In the data rows, 128 means zero.
Here are some points:
[ 66  88 108  87 130 161 127 117 130]
[ 66  78 108  67 151 171 106 117 109]
[ 97  98 119  67 151 161 127 127  99]
[ 76 109 150  77 151 150  85  86  88]
[118  98 171  98 151  67  96  96  78]
[ 87  67 129  67 130 108  85 117  78]
[ 87 130 150  77 140 161 169 127 109]
[129 161 192 171  78 161 159 169 140]
[129  88 140  77  78  88  96 107 140]
[160  67  77 129  88  88  85  75  78]
[ 76 109  87  98 161 129  75 117  88]
[ 66  98 108 129 140  67 127 107  88]
[ 76 109 160 150 130 171 169  65 172]
[118 130 171 140 109 129 117 159 182]
[139 130 140  98 172 182  85 148 193]
[181 171 119  77 109 108 148 138 109]
[150 151 160  67 161 171 148 107 120]
[181 192 150 150 193 182 138 127  88]
[181 192  77 171 140 161  96  96  88]
[150  78 150 192 151 108  75  75  88]
[129  67  98  77  67  98  75 107 130]
[129  78  98 160 140  98 138 138 182]
[ 97  78  87  77 140  67 127 169 161]
[160 130 108 140 193 140 169 148 182]
[129 171 181  87  88  98 138 159 120]
[118 119 150 140 130 108  75 107  78]
[ 87  78  77 140 130  77 169 190 193]
[ 87 130 150 129 120 129 190 190 193]
Then 16 other points, each followed by its number:
[170  88  77 150 109  67 148 169 182] 0
[108  67 150  77 161 150  75 159 172] 1
[191 192 192 192 182 108 159 180 193] 2
[181 192 192 192 193 108 169 190 193] 3
[170 182 192 171 130  88  85 159 161] 4
[ 87 119 160 119 109 150  96 127 109] 5
[108 130 181  77 193 171 127 107 182] 6
[191 171 181 129 151 192 179  96 161] 7
[170 182 192 192  78 171 148  86 109] 8
[170 192 192 181 130 150 159  75 130] 9
[160 182 192 192 151  67 106 138  88] 10
[ 97  98 108 160  67 171 127 148  99] 11
[181 161 108  98  99 161 138 138  78] 12
[181 151 129 119  99 119 148  86  88] 13
[170 161  77 119  99  67  75  75  78] 14
[160 151 140 129  78  77 169 107  88] 15
Which three of these numbered points are nearest to each point below, ignoring the 2 directions in which the first points spread most? Their numbers follow each, nearest first.
[ 66  67 129 160 140  77 138  75 130] > 9 8 7
[170 161 160 129 161 171  75 138 172] > 1 5 6
[150  98  77 181 130  77 169 190 182] > 0 14 2
[160 161 181 119 120 192 169 107 172] > 7 9 5
[191 151  87 171 130 119 179 190 172] > 0 14 13
[139 182 192 192 161  77 148 180 193] > 10 2 3
[ 97  88  77 150 120 182 179 117  67] > 11 12 5
[150 151 171 160  99  98 106  65  99] > 9 8 15
[108  98 119 192 120 140 190 190 193] > 11 5 9
[ 76  88  77 140 120 150 179 180 193] > 11 5 12
[160 151 160 150  78  88 169 169 140] > 15 13 8
[ 97 119  87  67  88  77 159  86 140] > 13 15 14
[ 66  98 140 181 172  98 127 148  78] > 10 3 5
[181 171  67 192 193 192 117 148 172] > 0 14 1
[118  88  87  77  88  98 127  86  67] > 13 12 15
[160 171  67  98  88  88 106 107 151] > 14 13 0
[150 130 140  87 140  88 138 148 109] > 13 12 15
[191 182 192 192 182  88  96 180 182] > 2 3 4
[ 76 171 171  77 193 182 169  75 109] > 6 7 5
[ 76  67 119 160 109  67 138  75  78] > 9 8 15
[139  78  98  67 151 119  96  86 109] > 7 13 1
[ 76 140 171 140 109 171  65 138  78] > 5 11 1
[ 87  88 171 181 193  77  85  96  99] > 3 2 10
[181 192 192 171  88 108 138  75  78] > 15 9 8
[ 87  98 192 150 161  88 179 190 182] > 3 2 10
[160 161 192 192 172 140  75  96 109] > 2 3 4
[170 171 150 150 182 129  85 117 182] > 2 3 4
[170 171 171 181 109 129  85  75 172] > 9 4 8
[ 97  98  77 108 161 161 138  75  99] > 7 5 13
[181 161 160  87  99 108 138 159 161] > 13 12 14
[ 76 109 140 160 109 192 190 190 182] > 11 5 8
[108 151 160 129  99 182 179 190 193] > 5 11 12
[118 109 129 181 172  67 159 180 182] > 3 2 10
[181 151 108 171 182 171 148 138 140] > 0 7 3
[150 119  77 181 172 150  96 180 172] > 0 2 3
[129 161 171 140 172 182  75 180 193] > 1 5 6
[129 140 160 150  78 108 106 180 172] > 4 5 8
[ 87  78  77  67 140 140  65 159 151] > 1 5 6
[108  98 171 129 120 171  65  65 109] > 5 7 9
[ 87 119  98  87 161 150  65  96 120] > 6 1 5
[ 66  98  77  77  78 129 190 180 109] > 12 11 13
